Each row is where one point has got to under a steady rotation. How many ticks took it there?
The counts run from 0 to 429.
[149 142 122 130 146  87  87 153 101 114  97  86 132 122 155 115 128 109
 183  84 178 166 115 111 153 132 143 125  85 119 118 113 165 104 121 156
 144  70  95 105  99 135  98 182 105 125 147 108] : 134
[148 110 127 105 116 114 119  76  81  87 110 105 120 108 144 172 166  92
  88 107 124 212 139 127 138  98 160 129 137 107 116 130 146 166 141 118
 106  93 109 146 174 135 144 184 128 154 131 113] : 388
[141 169 148 128  92  99 135  99 129 125 146 120  97 160 118 133 163  91
  87 132 137 214 167 128  88  95 176 137 135 109  97 113 149 128 120 108
 108 106 115 159 154 150 150 153 115 122 154 120] : 390
[118 108 110 148 128 166 192 119 140 144 116 123 144 156  76 118 125 121
 116 104 121 132 133 164 182 145 103 178 119  68 142 140  87 163 161 154
 146 138  99  81 123 108  82 120 140 166 151 116] : 335
[158 145 106 121 156 121 145 128 127 142 136 115 126  82 164 142 141  75
 148  89  95 166 119 163 164 116 171 164 102 115  92 115 138 135 140 159
 165  76 109 143 186 127 151 176 118  68 110  90] : 88
[160 160 135 115  66 122 130 103 122 123 156 138  94 176 148 100 156 113
 113 162 141 180 160  69 106  87 149 130 131 120  70  90 135 148 122 115
 105  96 128 120 131 161 110 174 115 148 161 118] : 44
[157 157 144 128 152  83 110 165 138 120  93 102  83  77 138 141 162 134
 172  92 120 178 126 137 134  76 166 129  84 116 126 138 155 122 117 141
 122  88  92 126 157 138 168 179 126  98 154 116] : 57
[161 121 137  93  82 130 169 129 148 137 137 166  91 153 116 120 176 170
 129 131 193 137 162  72 134 116 108 185 133 130 101 109 117  82 107 111
 108 152 152 106 160 123 131 172 139 137 157 133] : 397
[117 134 143 125 100 161 187 103 144 189 141 168 118 169 125 110 163 144
  87 141 104 123 155 112 113  95 125 157 123 106  91 127  93 101 126 137
 128 145 164 132 139 133 154 178 106 117 134 152] : 428
[163 172 139 154  90  92 124 155 106 117  69  94 105 176 102  97 143 103
 133 102 139 146 136 106 104 124 132 112 142 106 124 144 127  96 117 119
 146 126 115  74 108 146 109 155  91 172 154 190] : 379
[ 98 161 144 155  90 130 133 113 153 126 146 107  86 141  75 108 151 110
 115 122  69 149 128 134 138  71 147 144 131  97  99 127 100 195 155 135
 105 158  95  84 133 128 105 152 118 120 159 130] : 301
[173 138 135 131 101 116 141 105  96 114  63  88 139 134  93 151 158  65
  98  98 146 156 126 164 121 155 142 125 159  82 170 161  95 111 140 105
 139 104 108 109 136 134 129 136 136 184 140 172] : 34
[130 114 100 117 113 139 122  79 102 116 115 113 141  87 161 152 165  89
 114  76  60 172 104 146 150  74 179 113 145 120 124 144 122 161 157 131
 150 130 128 118 173 129 141 189 116 125 116 137] : 192
[122 162 144 140 111  84 120 159 170 140 128 129  95 122 134 130 165 150
 133  88 142 186 145 128  92  91 165 129  96 103 115 108 130 106 120 133
 112 151 119 135 145 117 169 157 135  68 190 102] : 56
[146 127  99 141 127 158 173  99 148 140 160 162 133 174 131 120 141  99
  82 126 182 142 166 126 155 162 115 203 121  91 105 118 116 117 106 127
 128  88 124 124 147 121  90 136 123 147 125 117] : 124
[143 158 122 150 100  95 148 154 124 131 148 127 124 191 109  95 133 101
 165 129 199 149 156  98 136 158 118 169 111 101 106 106 150  80 116 138
 150 113 132 100 116 147  84 133 135 118 172 107] : 363
[136 127  98 131 152 152 152 108 144 131 162 134 104 100 131 131 143  91
 132 119 115 167 134 137 177 100 152 192 124 116  71 119 133 185 136 148
 122  92  96 121 156 136 115 155 132  83 124  73] : 89
[138 157 132 143  79 106 135 127 125 121 123 135 124 177  67 102 126 114
 135 134 157 145 148 101 137 141 108 138 144  83 143 119 112 115 139 135
 117 161 123  66  93 140  68 140 158 187 171 151] : 259
[106 138 129 111  73 102 137 142 126 167 121 132 138 145 103 108 138 131
 145 131  70 169 131 125 102  96 173  66 139 123 125 115 106 142 165 144
 160 187 146 108 133 130 145 180 148 124 147 160] : 417
[117  91 121 142 114 144 178 105  97 147 118 173 136 185 119 112 144 121
  88 114 151 131 169 133 147 139  98 187 123  93 112 136 124 107 129 102
 127 109 131 113 157 112 125 143  76 143 109 114] : 5
[183 140 134 129 130  91 141 169 118 131 111 107 139 145 126 123 132  83
 185 116 181 140 135 114 133 162 116 150 103 105 137 114 134  68 117 137
 171  84 116 100 141 141  93 131 128 146 156 118] : 364
[148 140 149 113 101  81 129 121 111 136 100 142 107 161 139 131 159 107
 124 137 145 209 152 116  68  99 172 107 119 112 118 104 166 119 126 120
 135 104 160 155 161 142 163 181 117 155 137 160] : 41
[152  82 121 113 137 149 147 101  91 148  79 149 164 140 167 141 120 112
  85 108 137 164 145 163 123 148 143 141  95 106 141 130 127 125 117 127
 167  71 154 142 146 118 158 182  80 169  81 148] : 234
[136 106 125  95 129 120 141  93 128 115 128 159 120  91 149 153 180 136
  99 109 160 195 144 126 147 124 152 159 121 114 127 109 146 155 131 133
 100 134 115 132 187 130 126 181 172 109 162  89] : 281
[107  78 117 118 118 110 135 109  71 140  74 142 190 131 149 117 116 105
 126  84 119 165 125 143 141 118 163 111 116 110 130 141 142 153 144 137
 178  88 141 120 153 129 148 168  81 155 101 141] : 115
[130 114 137 146 128  72 139 122  99 160 115 149 145 150 151 132 151 108
 101  92 160 182 157 164  99 148 162 141  87  94 136 112 145  69 116 135
 148  83 144 157 152 127 150 160  84 103 130 119] : 356
[102 109 136 132  80 110 140 125  80 173  88 141 171 168 126 124 116 116
 124  82 115 161 150 145  91 130 163  98 105 111 142 132 118 114 146 135
 183 129 167 117 134 139 151 160  83 148 110 143] : 114
[ 85 120 133 141  88  97 138 150 125 155 119 145 160 189 100 103 126 135
 157  93  87 176 139 139 116 114 159  98  98  96 140 113 116 138 155 181
 173 170 148  92 101 109 111 159  96 103 150 125] : 221
[115 133 123  86 111 110 104 137 146 127 165 155 117 128 138 131 185 153
 118 108 157 162 137  86 135 111 139 137 113 122 111 100 133  95 137 152
  94 172 148 121 139 121 138 189 165  86 197 110] : 401
[108 123 114 149  85 141 148  91  98 151 157 175 163 191 130 113 162  85
  44 111 158 110 153 122 128 147 127 173 142  83 130 122 107  92 128 112
 136 124 154 118 133 122  90 148 105 118 122 122] : 351
[109  76 119 122 149 117 131 143 101 158  84 118 161 121 121 126 119 160
 132  65 105 130 110 150 167 124 128 124  81  97 133 146 128 143 149 164
 165 140 130  80 127  92 112 167 102 142 127 118] : 219
[154 123 136 117 111  86 147 127 126 142 129 160 135 126 132 152 204 117
 136 103 163 167 144 116 111 144 150 124 143 113 135 113 126  59 134 108
 138 136 143 157 195 126 157 163 160 101 161 129] : 279
[ 98  92 116 111  81 164 167 103 122 155 144 177 146 143 156 103 204 137
 105 106 122 117 135  95 141 102 124 161 145 126 100 130  93 110 127 119
 137 165 157 101 166 120 142 184 108  95 124 129] : 82
